The rows below fall into families. The same turns and mirrors carry the whole set onto itself and the rows of a family onto each other. For each named row, which other rows are in its family? Write them in the order they are listed.
These 16 rows form 4 families of 4 rows each.
dur: [ -7  11  -4 -19  25 -15   9  -9  -8   7 -16  -3   7  -6   8   2 -28 -19
   1  -7]
rigip: [ -4   5   1 -21  22 -10   2  -3 -11  -9 -16  -4   1  -4  17  -4 -30 -15
  -2  -6]
Fegin: [ -2  -5  27  -3   1 -14 -25  -1  17  -5 -19 -18  -6   1  36  -9  15  -8
   3 -21]
Fiva: [  2  -9  14   6   1 -15 -33  -4  14 -14 -19 -19 -13   9  32  -7  19 -14
   9 -32]
gozag: [ 13  -6  24   4   4 -11 -31  -7  22 -10 -10 -15 -14   3  32 -15  14  -4
  -5 -27]
Nesu: [  6  12  -7  18 -10   2 -14 -21  -9 -38  23 -10 -15  10 -23  -1  16  19
   9  -3]
vanu: [-16   8   2 -24  32   3   5  -3 -10  -2  -9  -2  -2  -2  14  -2 -20 -19
   3  -3]
zom: [-11 -16 -17   8   9  19  -3  -9   7  30  10  11  -5   8  -8   1  28  28
  -3  11]
zosup: [ -5 -13 -19  16  -6   9  -2 -13  14  34  11   6 -11   3 -15   6  28  25
   2   9]
Nek: [ 17   9 -11  23 -16 -11 -16 -25 -12 -31  27   2 -13   6 -20   7  14  16
  -4  -4]
miz: [ -5  17   9 -21  29  -2   6   1  -5   0 -16  -1   5  -8  11  -1 -23  -7
  -3   2]
tutov: [ 15 -12  19   8  -6 -16 -31  -7  17 -10 -16 -21 -15  -3  35  -5   6 -10
  -3 -31]
zasib: [ -7 -20 -23  11   3  12  -1  -7   3  33  12  15 -12  -3  -2  13  18  20
  -1  11]
Demel: [ -6 -10 -10  10  -1  17   2 -15   6  34  10  10  -3  -5 -12  -1  16  28
  -4  12]
tefe: [ 16  10 -15  18   0   0 -12 -21  -9 -27  26   6 -12   8 -27   1  11  22
   1  -1]
tef: [  9   5 -14  19 -16 -10 -14 -23  -9 -29  28  -6 -17  13 -20   4  12   9
  10  -1]

Which other rows belong to the same family as zasib? dur, gozag, Nesu
Which other rows belong to the same family as tef? zom, miz, tutov

The rows below fall into families. The same turns and mirrors carry the whole set onto itself and the rows of a family onto each other. For each named row, which other rows are in its family? Write them in the order they are listed.
These 16 rows form 4 families of 4 rows each.
sumop: [ -7  11   5   8  53  14  12 -24  11 -15  -2   2 -28  -8 -14   8]
Kip: [  4  -9  26  -1  22  16   7   3  27 -21  17  31 -22  14  -8  15]
pila: [-18   8 -20  -2 -18  -8   9  -2  30  12  -2  19  22 -11  11   1]
matep: [-12  13 -19  -3 -16  -4  15   5  21   9  -1  17  26  -7  10  -7]
Pumo: [ -4  -9  28  -4  21  20  15   6  21 -14  27  33 -15   2  -6  10]
nak: [-18  18   3  11  48  15  13 -15   8 -16  -7  -3 -28  -7 -17  14]
Vuzal: [-17   2 -18   0 -16   0  12   1  23  15   1  18  20  -8  16   2]
ludat: [ -1 -10  23  -4  17  14   9  12  24 -18  22  33 -20   7  -8  20]
giti: [ -4   2 -20   7  -9 -17  32  -1  13 -10 -19  -6  -3 -29  -7 -25]
Reg: [ -1  12 -16   9  -5 -19  34  -4  13  -5  -7  -9  -1 -33  -3 -25]
kemov: [-15   8  10   5  47  12  10 -19  15 -17  -5  -3 -35  -2 -20  10]
gike: [ -1  -7  27  -5  16  18  11   5  25 -21  24  31 -15   2  -4  18]
Sufod: [  2   3 -16   8 -10 -17  31  -8  13  -3 -10 -16 -13 -32  -5 -27]
bota: [  0   1 -16  12  -8 -15  32 -10  12  -6 -16 -13  -6 -34  -1 -20]
Vakap: [-14  12   3   8  43  15  12 -23   5 -16  -1   6 -32  -8 -17  11]
lazem: [-14  10 -15  -1 -17   2  10   0  27  13   1  14  25  -2  16  -2]

Which other rows belong to the same family as lazem? nak, ludat, Sufod

The rows below fall into families. The same turns and mirrors carry the whole set onto itself and the rows of a family onto each other. For each named row, which other rows are in its family? Write them in the order they are listed.
These 32 rows form 4 families of 8 rows each.
rano: [ 19   8 -10 -14   4   5   0  26  -1]
logul: [-20 -21  -4  27 -13 -21   1   7   2]
tif: [ 13 -14 -30 -14   1   2  10  14  -3]
zogo: [  3   6 -17 -20   2  12  -4  20   3]
zod: [  5 -36  -8   5   7   3  15  10 -12]
lusa: [ 18  -4   7  10 -25 -31  -3 -23  -2]
leke: [-10 -28  -5  21   2  -2   4  25  -3]
maz: [ 10 -12 -18  -1 -22 -28   6 -24  -2]
Bemep: [ 18  11  -6  -1  -8  14 -13  24  16]
gifed: [ 22  23   8 -17   1  -5   1   7  -1]
geto: [-14 -13   6  32 -19  -5 -11   9  16]
kageg: [ 17 -14  -7  12  -9  18 -11  28  10]
libe: [ 26   3  21 -15  -8  -3  -2 -20  -8]
Kobu: [-24 -22   5  13   5 -10  16   1  -6]
leli: [  7  12  17 -16   8  -8  13  -9  -9]
Mup: [ 17  22  17  -1  -9   7 -12  10  13]
zezez: [ 25  15  20  -6 -10 -18   0 -13  -4]
noku: [ -4 -13  -6  22 -25 -32  -4 -13   3]
selil: [-25  -7 -15   7 -12 -25   9 -11   3]
voka: [ -9 -38  -1  15  -1   5   2  10  -5]
sab: [-30 -21   5  19 -10 -11  -1  -6   2]
koge: [  0 -23   5  28  -7  11  -8  23   9]
bidal: [ 24 -11  11  -7  -8 -16  13 -24 -13]
Vib: [ 27  10  25   7 -18  -1 -12  -9   7]
fubu: [ 12 -19 -13   3   5   8   3  31  -3]
mesi: [-14  -6  -7   9 -27 -24  -7 -21   5]
dolep: [ -1  16 -14 -23   5  -3  10   9   2]
kiku: [  7  17  13 -22   5   7  -1   3  -3]
raraz: [ 19  -5  -2  -4 -27 -17  -7 -29   0]
romi: [  7 -25 -23  -3  -2  14  -3  20  -2]
selik: [ 23  -2  10  17 -30 -12 -14 -15  11]
mobev: [  0  -6  -2  25 -31 -16 -14  -7  18]

Which other rows belong to the same family as mesi? zogo, libe, voka, sab, kiku, raraz, romi
Which other rows belong to the same family as noku? rano, logul, lusa, leke, gifed, zezez, fubu
Which other rows belong to the same family as mobev? Bemep, geto, kageg, Mup, koge, Vib, selik

